128 stands for zero in the data rows.
Here are some points, each followed by its number:
{170, 129, 194,  72, 144, 185, 162,  89, 158, 116,  73,  97,  76,  55, 125,  71, 170, 105, 134, 196, 214, 117, 125, 136,  97,  89, 202, 150, 169, 224, 182} 0
{ 97, 137,  83, 109, 141, 130, 150,  95, 176, 138,  88, 140, 102, 112, 153, 173,  62, 180,  97, 153, 184, 115, 173, 159, 133, 106, 115, 109, 103, 112, 157} 1
{125, 137, 130, 128, 147, 165,  88, 133, 142, 142, 172, 145, 158, 169, 157, 104, 103, 135, 132, 103, 139, 113, 127, 100, 141, 160,  89, 149, 134, 159, 106} 2
{115, 116, 108, 141, 113,  93, 124, 142,  69, 105, 130, 130, 103, 234, 141, 127, 188, 194, 113,  49,  19, 114, 116, 127, 109,  97,  77,  85,  96, 115, 140} 3
{182, 126, 116, 174, 137, 105, 138, 171, 125, 120, 136, 156, 115, 182, 107, 125,  99, 171, 148,  61,  81, 139,  97, 119, 146, 185, 129, 130, 127, 119, 144} 4
{ 82, 157,  62, 182, 126, 149,  98, 146, 110, 127, 140, 128,  87, 148, 137, 118,  73, 148,  98, 120, 108, 161, 131,  94, 126, 151, 130, 114, 171, 161, 142} 5
{ 81,  79, 124, 205, 139,  87, 103, 106,  83, 111, 153, 109, 166, 156, 117, 189, 112,  37,  65, 121,  44,  82, 103, 151, 135, 188, 167, 125, 141, 100, 150} 6
{151, 156, 128, 122, 141, 121, 132, 140, 138, 187, 137, 105, 124, 101,  91,  92,  91, 122, 150, 221, 169,  98, 157, 187, 152, 117, 148, 110, 157, 122,  58} 7
{ 81,  87, 117, 218,  82,  80, 110, 161,  72,  99, 166, 191, 166, 255, 105, 152, 122, 120, 117,  86,  39, 116, 106,  99, 157, 117, 122, 117, 158, 159, 149} 8
{ 88, 117, 103, 137, 115, 163, 132,  68, 216, 150, 193, 153, 163,  75, 164,  85,  37,  65, 120, 187, 255, 119, 245, 213, 102, 143, 102, 159, 165, 118, 107} 9
{ 94, 117, 108, 153, 149,  72, 161, 171, 121,  70, 186, 117, 163, 157, 124, 148, 129, 114, 100,  80, 144, 147, 116, 145, 133, 168,  81, 150, 142, 142, 114} 10
{ 68,  97,  50, 221, 169, 156, 135, 104, 178, 131, 208, 182, 141, 110, 161,  81, 123, 161,  69, 124, 202, 176, 189, 198, 102, 196, 130, 119, 146, 106, 101} 11
{145, 133,  98,  68, 177, 212, 190,  52, 197, 133, 105, 100,  90,  20, 156, 118,  90, 115, 136, 194, 245, 146, 218, 192, 137, 129, 144, 120, 134, 155,  67} 12
{165, 159, 100,  60, 135, 198, 110, 126, 209, 142, 114, 123, 147,   0, 102,  99, 119, 105, 133, 197, 249, 103, 179, 131, 135, 136, 165,  76,  97, 122,  72} 13
{188, 161, 162,  51, 131, 119, 137, 160, 140, 101,  78, 156, 142, 114, 132, 154, 164, 138, 126, 162, 125,  92,  79, 118, 120,  68, 157, 124, 106, 148, 139} 14
{156, 110, 141,  83, 112, 115, 109, 133, 173, 148, 150, 155, 123,  23, 122, 131, 125, 137,  88, 155, 160, 163, 165, 122, 121, 107, 120,  86, 158, 186,  90} 15
{ 84, 114, 126, 136, 172, 147, 169, 163, 189, 154, 128, 143, 100, 164, 119, 110, 114, 162, 111, 191, 188, 141, 212, 151, 167, 163, 140, 181,  86, 159, 103} 16
{ 57, 107, 107, 227,  97,  86, 119, 157,  60,  81, 180, 164, 111, 229, 123, 184, 156, 131, 165,  62,  38, 141, 128, 152, 137, 184, 126, 113,  96,  88, 158} 17
{149, 155, 104, 106, 161, 187, 119, 119, 184, 171, 148, 101, 110,  63, 159,  79,  93, 114,  87, 151, 215, 149, 178, 171, 113, 121,  86, 127, 114, 135,  80} 18
{205, 113, 131,  63, 110, 151, 142,  71, 188, 125,  95, 151,  58,  82, 138,  93, 153, 104, 170, 139, 150, 140, 126,  97, 135,  79, 132, 135, 177, 136, 106} 19
{ 41, 117, 132, 255,  66,  63, 127, 121,  41, 103, 191, 163, 154, 244,  86, 138, 142, 156, 111,  12,  11, 123,  42, 117, 157, 201,  86, 123, 106, 106, 186} 20
{184, 148, 142,  77, 119, 212,  96,  81, 183, 160,  54, 102, 122,  31, 115,  90, 124, 114, 160, 159, 239, 135, 219, 165, 159,  79, 164,  96, 188, 122, 102} 21
{156, 138, 144,  93, 110, 160,  91,  92,  91, 168,  83, 123, 125, 117, 102, 140, 151, 193, 108, 169, 141, 180, 131, 100, 128, 101, 165, 180, 145, 157, 139} 22
{166, 145, 136, 195,  89,  94, 163, 174, 145,  97,  60,  89, 151, 171, 141, 144, 114, 132, 127,  33,  74, 115,  96, 151, 138, 151,  93, 143, 110, 102, 187} 23
Which two points above are nearest to each new point, looking only along the 2 directions in which the numbered points spread most? Their numbers follow each, smallest number first.
{105, 108,  67, 173, 148, 115,  85, 128, 111,  76, 149, 103, 181, 173, 113, 178, 117, 137, 147,  83,  67, 187, 119, 143,  75, 195,  80,  91,  73,  78, 178} 6 10
{ 47,  80,  92, 132, 122,  35, 118, 155, 118, 130, 158, 186, 165, 196, 136, 139, 111, 146,  93,  54,  82, 105,  94, 153, 132, 208,  78, 153, 102,  90, 130} 6 17
{168, 171, 122, 106, 136, 203, 113, 144, 143, 202, 129, 139, 139,  74, 166, 108, 139,  96, 152, 145, 165, 117, 190, 125, 100, 116, 146, 149,  86, 122, 144} 7 15
{ 82, 114,  64, 123,  94, 180, 117,  81,  87, 145, 197, 107, 125, 109, 174, 135, 140, 109, 109, 140, 179, 131, 147, 145,  90, 152, 132, 134, 113,  99,  94} 1 16
{119, 101, 132,  98, 102, 129, 108, 107, 129, 156, 133, 119, 137, 101, 151,  66,  37,  68, 191, 140, 164, 111, 169, 132,  94, 128, 154,  87, 108, 100, 114} 1 7
{152, 108, 114, 126, 165, 112, 136, 118, 112, 124, 111, 161,  87, 137, 124, 123, 147, 135, 167, 151, 154,  94,  59,  99, 128, 138, 138, 139, 158, 137, 175} 14 22
{158, 184, 168,  55, 148, 125, 145, 116, 168, 151,  84,  94, 126,  39, 109, 134, 144, 103, 162, 169, 153,  64, 114, 121, 139,  65, 163, 140, 155, 131, 129} 0 19
{122,  91, 142, 191,  90,  87, 144, 146,  55, 124,  91,  85, 163, 208, 113, 128, 164, 129, 171,  49,   0, 117,  46, 135, 130, 151, 146, 194,  95, 102, 175} 3 8
{ 54, 133,  84, 186, 125, 107, 132, 150, 108, 104, 167, 121, 181, 180, 132, 129, 162, 142, 130,  71,  91, 131, 126, 113, 116,  96, 105, 167,  69, 117, 123} 6 10
{156, 136,  84, 104, 135, 131, 173,  92, 168, 151, 124, 138, 161,  88, 152, 132, 134, 140, 152, 176, 202,  97, 157, 155,  83, 134, 123, 145, 128, 126, 135} 7 15
{161, 124, 177, 104, 163, 132, 101, 146, 102, 117, 123, 132, 100, 139, 117, 163, 153, 103, 141, 159, 127, 103, 136,  61, 178, 145, 102, 159, 146, 142, 116} 14 22
